One turn sends every row of this set to another row. A few are shown first. Where does it send the rows asked after them?
Z_541: [-0.20  2.67 -1.44  2.79 -2.58  1.39 -2.21 -0.38  1.98  1.97 -0.18  1.70]
Z_764: [ 2.99  0.49 -2.06  2.96 -1.81 -1.67 -1.98 -0.71 -0.85 -1.64  2.70  0.19]
Z_335: [ 1.29  2.64 -4.88 -0.91 -2.08 -3.26  0.05 -1.37  1.54  1.13 -1.50  1.14]
Z_596: [ 1.42  0.73 -1.75  0.68 -0.91  2.34  5.70 -0.55 -1.77  1.97  0.12 -0.57]
Z_851: [-2.47  2.23 -0.90 -3.56 -0.76  1.65  1.53 -2.29  0.75 -0.37 -0.55  0.07]
Z_39: [ 0.73 -1.49  1.62 -0.91 -0.35  3.41  1.71 -1.14  2.01  2.10  1.34  0.22]
Z_52: [ 3.25  2.94  0.86 -2.00 -3.00 -3.59  0.41 -2.65  2.60 -1.05 -1.05 -2.19]
Z_684: [ 2.27 -0.22 -1.00  0.05 -1.92  1.05  2.52 -0.28 -3.28  0.67  3.26 -1.65]
Z_442: [ 0.63  1.93  1.01 -3.13  0.06 -1.64  2.76 -2.84  3.38  2.05  1.75 -3.29]
Z_769: [ 4.41  2.48 -4.04 -0.19  1.68  1.72 -0.50  0.05  0.51  0.35 -0.67 -0.59]
Z_411: [ 3.26  3.89  0.69 -1.95 -0.72  0.24  3.62  1.61  2.10  0.46 -2.25  1.39]
Z_244: [-0.08  3.62 -2.14 -0.98 -2.30 -1.18 -0.79  2.34  2.00  2.15 -2.32 -2.47]
Z_676: [-1.08  0.73 -1.52 -1.05  1.83  2.25  2.23 -0.98  2.02  1.13 -0.03 -4.26]
Z_631: [ 2.97  4.70 -0.41  2.16 -2.22 -2.38 -0.52 -1.19  4.63 -1.94  0.92 -1.04]
Z_161: [ 0.60  1.79 -5.37  0.04 -1.88 -0.36  0.78  1.39 -0.53  1.93  2.80 -1.26]
Z_939: [ 0.80 -1.47  1.89 -0.60  0.21  2.99  1.59 -1.03  2.33  1.86  1.55  0.39]
Z_165: [ 0.87  1.09  0.76 -3.25  0.16 -1.64  2.70 -2.90  3.13  2.08  1.58 -3.32]
Z_984: [ 2.05  3.93 -0.92  1.65 -4.54  0.55  2.51 -2.85  0.55 -2.31 -0.36  1.61]
Z_770: [ 3.64  2.76 -0.15 -2.52 -3.76 -1.09  1.18 -2.65  2.93 -0.92 -1.32 -3.07]
Z_941: [ 0.84  1.30 -5.10  1.12 -2.34 -0.08  1.99  1.70  0.04  1.86  2.81 -1.55]
Z_374: [ 0.00  1.43 -4.08 -0.12 -3.20  0.79  2.33 -0.87  1.06  2.12 -0.47 -4.66]
Z_931: [ 0.00 -1.35 -1.51  0.23  2.49  1.11  2.04 -0.49  1.54  1.02 -1.05 -3.75]
Z_868: [-0.57  4.26 -1.75  0.24 -2.78 -2.13  5.44  0.20  2.81 -0.54  2.30 -2.21]
Z_218: [ 1.26  3.39 -3.04  1.12  2.00 -0.78 -1.29 -2.05  0.48  3.03  2.12 -1.98]
Z_420: [ 2.46  1.27 -2.56  3.69 -1.04 -0.96 -1.93 -1.54 -0.34 -1.13  2.42  0.78]
Z_891: [ 1.32  0.19  2.47  2.55 -3.36 -1.48  2.97 -0.32 -2.23 -0.83  0.83 -2.30]
Z_503: [-0.85  2.00  3.01  0.84  1.53  0.81  1.25  0.56  1.14  0.94 -2.76 -1.44]
Z_551: [ 2.34 -0.68  1.71 -0.88 -1.31 -2.88  2.23 -2.24  3.96 -0.06 -0.68  2.38]
Z_79: [ 0.57  3.47  0.80  1.16  1.21  0.82  0.63  2.43 -0.67  0.30  3.83  0.67]
Z_791: [ 2.59 -1.41 -1.70  1.93  1.16 -0.82 -1.05  2.18 -0.44  0.35  1.01  0.61]
Z_954: [-1.54  1.47 -2.45  0.39  0.04 -3.72  3.59 -1.42 -1.58  0.81 -0.73 -2.89]
Z_316: [ 2.77  2.94 -0.51  4.76 -0.61 -1.32 -0.91 -1.80  2.19  1.32 -2.40 -1.45]
Z_479: [ 3.79 -0.24  1.08  2.32 -0.55  0.46  1.93  1.75  2.16  1.88  0.06  2.55]
Z_898: [-1.31  3.34 -3.30  2.50 -2.63 -2.34  0.21 -0.93  3.19 -1.73  1.35 -2.25]
Z_226: [ 0.05  0.55  1.13  3.01 -0.77 -2.14  0.66 -1.09  0.73 -4.38  1.27  0.76]
Z_55: [ 2.94  2.67 -0.88  1.54 -0.62  0.82  6.40 -0.24  0.56 -1.48  2.78 -1.54]
Z_877: [ 3.82  1.03  2.04  1.80 -0.58 -0.77  1.05  2.64  3.80  1.29  0.64  1.34]
Z_355: [ 2.45 -0.34  1.67 -1.02 -1.81 -2.59  2.48 -2.26  4.18 -0.08 -0.47  2.09]
Z_415: [-1.25  5.89  0.34 -1.25 -1.17 -0.30  3.11 -1.07  2.89 -2.32  0.85 -1.99]
Z_500: [ 1.70  0.77 -0.97  1.22  2.36 -0.68  4.28 -2.08  0.76  2.47  0.59  2.92]
Z_36: [-1.51  3.66 -3.30  2.84 -3.51 -2.77  0.14 -0.89  2.80 -0.30  0.62 -1.48]
Z_669: [ 1.19  3.90  3.57 -0.23 -2.44 -2.77  0.38 -2.56  0.69  2.42  1.23  0.34]
Z_749: [ 3.91  2.81  1.08 -0.94  0.66 -0.23  2.39 -3.32 -0.79  0.88 -2.36 -2.75]
Z_796: [ 2.11  1.07  3.09  1.50 -0.24 -3.55  0.39 -0.35 -1.50 -1.23  0.17  1.12]
Z_876: [-1.09  1.87  0.45 -1.06 -0.75 -1.60  2.87  1.85  0.60 -4.37  1.13 -1.44]

Z_374 goes to Z_791
Z_165 goes to Z_939
Now these:
Z_770 goes to Z_931
Z_851 goes to Z_500
Z_796 goes to Z_415
Z_868 goes to Z_684
Z_36 goes to Z_161
Z_335 goes to Z_218
Z_551 goes to Z_442
Z_941 goes to Z_764
Z_769 goes to Z_316
Z_55 goes to Z_891
Z_954 goes to Z_79
Z_52 goes to Z_676
Z_411 goes to Z_749

